Each path below is one point turned by a fixed rotation once a step. After each direction that follows a path, write how fast that rotation turns it, in degrees each step (0 if it stays still).
Each turn is a multiple of 5 degrees from 10 to 175, or 0.

-4.3, -26.0, 46.7, -7.3, 3.1, -2.0, -21.1, -28.5, -11.8, 13.8, 7.2, 14.0, 20.9, -3.7, -12.2, -29.2, -10.5, -3.1, 28.0, -4.0, 4.7, 21.3, -15.6, 15.1, 1.9, -10.1, 0.4, -0.9, -52.2, -2.2, -0.3, -32.4, -18.5, 11.6, 39.0, 7.3, 10.9
-8.9, -18.8, 36.3, 15.2, -12.7, -29.0, -26.9, -26.0, -1.7, 4.4, -2.3, 1.5, 8.2, -15.6, -19.6, -22.8, 7.6, 6.9, 25.5, -0.3, 0.6, 12.5, -6.4, -2.5, 0.3, -4.7, -20.5, 23.0, -67.0, 1.0, 24.0, -13.8, -14.1, -2.1, 30.6, 3.2, 7.9
7.5, -39.4, 21.1, -15.4, -4.7, -11.9, -11.8, -31.9, -24.2, 5.3, -5.7, 12.4, -2.3, -5.9, -26.3, -16.1, 0.8, -17.4, 30.7, 7.1, -7.0, -4.3, -10.2, -7.8, -12.4, -0.6, -6.0, 1.3, -53.6, 3.6, 44.1, -36.5, -16.7, 1.9, 26.2, 7.1, 13.0
14.3, -23.4, 21.3, -22.2, -12.0, -10.0, -31.1, -16.3, -6.4, 7.8, -4.9, -1.9, 5.1, -4.9, -3.3, -0.9, -12.8, 2.2, 18.7, -7.4, -1.0, -5.4, -4.4, 3.0, 16.1, -5.2, -26.8, -5.5, -69.6, 12.0, 25.4, -23.1, -11.1, -21.4, 52.0, -16.1, 13.5
7.6, -39.1, 35.1, 2.0, 12.8, -7.3, -35.8, -25.7, -0.7, 24.5, -3.7, -5.8, -2.4, -3.2, -26.3, -2.6, -13.7, -7.6, 46.0, -8.8, 10.3, -14.2, -16.2, 11.5, 12.7, -26.3, -15.0, -5.9, -42.9, 6.2, 15.4, -29.1, -15.3, -7.5, 19.1, -18.0, 14.4
17.3, -18.6, 16.8, -3.6, 4.3, -11.6, -21.3, -22.6, 4.2, 19.0, -8.0, -9.7, -0.8, -7.9, -29.6, -23.5, 17.8, 4.6, 40.8, -29.6, 12.2, -11.9, -18.9, 10.9, 2.6, -6.0, -9.8, 18.1, -59.6, 6.5, 17.4, -19.8, 15.9, -1.6, 40.1, -9.6, 2.0
17.6, -39.9, 23.6, 0.3, 7.8, -8.7, -20.4, 0.3, 3.9, -3.6, -18.2, -1.3, -24.7, -1.2, -38.5, -20.6, 13.0, -2.8, 43.2, -12.4, -6.8, -1.2, -16.8, -9.4, -12.3, -12.8, -7.2, 2.2, -44.4, 4.7, 14.7, -34.4, -6.3, -25.8, 30.7, 7.2, 17.3
9.6, -22.7, 29.4, -29.4, 3.5, 16.6, -19.2, -10.4, -3.6, 7.6, -7.4, 4.7, 8.1, 6.8, -16.2, -27.6, 2.0, 7.9, 29.9, -19.3, 3.8, 16.9, -18.8, 16.9, -0.5, -8.8, -0.7, -9.0, -51.2, 8.5, -2.5, -36.5, -7.9, -21.1, 51.9, 6.1, 18.6
-14.8, -20.0, 43.9, 12.8, 4.8, -11.2, -31.6, -18.7, 5.2, 5.0, -5.6, 3.9, 3.5, -3.8, -25.2, -24.7, -0.5, 11.4, 37.9, -6.3, 6.0, 18.0, -5.2, 9.1, 9.2, -17.4, -21.3, 13.8, -53.0, -2.2, -10.6, -28.6, -20.7, -22.2, 28.8, 7.2, 22.8
-3.8, -24.7, 32.5, -3.3, 4.7, -14.7, -12.8, -34.7, -18.7, 7.2, 2.0, 14.9, 10.2, -11.5, -23.9, -34.3, 7.0, -13.5, 32.2, -7.3, 3.3, 13.3, -13.4, 3.0, -9.5, -0.5, 1.4, 20.2, -55.2, 0.4, 8.4, -37.2, -4.5, 16.8, 35.8, 19.6, 5.4
5.7, -27.5, 33.0, -2.5, -20.9, -24.9, -24.8, -11.0, -6.3, -8.3, -3.5, 6.2, -1.9, -11.2, -12.5, -15.8, 4.2, 1.7, 15.1, 6.2, -13.8, 15.8, -6.1, -18.3, -7.9, 1.8, -20.1, 9.0, -69.5, 4.4, 25.8, -20.7, -14.5, -10.0, 46.3, 7.3, 15.2
Directions:
2.9, 9.0, 0.9, 6.1, 0.0, 5.5, 1.1, -1.4, 0.3, 7.8, 9.8, 10.1, -3.4, 10.4, -2.8, 5.4, -3.9, -4.8, -1.7, 0.8, -10.3, 3.1, 9.1, -2.1, 1.0, -5.9, 1.7, 0.3, 2.9, 5.2, 1.3, 8.3, 14.6, -6.0, -2.3, 7.1, -7.1
0
4.5, -4.9, 8.2, 12.4, 5.4, -8.3, -4.3, 3.6, 4.4, 6.4, 7.0, -3.0, 0.2, -9.0, 2.6, -1.5, -2.3, -4.6, 0.0, -2.3, -1.1, 0.0, -5.6, -2.9, 3.0, -1.4, 2.9, 7.7, 0.8, -4.6, -10.2, 1.4, 8.5, 17.9, 3.0, -2.4, -5.8
85
8.0, -1.1, -5.4, -1.5, 9.2, 5.8, -1.1, 7.8, 8.6, 3.2, -6.9, -7.5, -8.9, 4.4, -7.4, 0.3, 6.3, 2.8, 8.7, -12.4, 4.7, -6.8, -6.0, 4.2, 2.0, -4.9, 2.8, -2.1, 6.6, 2.6, -6.3, -0.8, 8.7, -8.6, 1.0, -4.7, 0.0
40
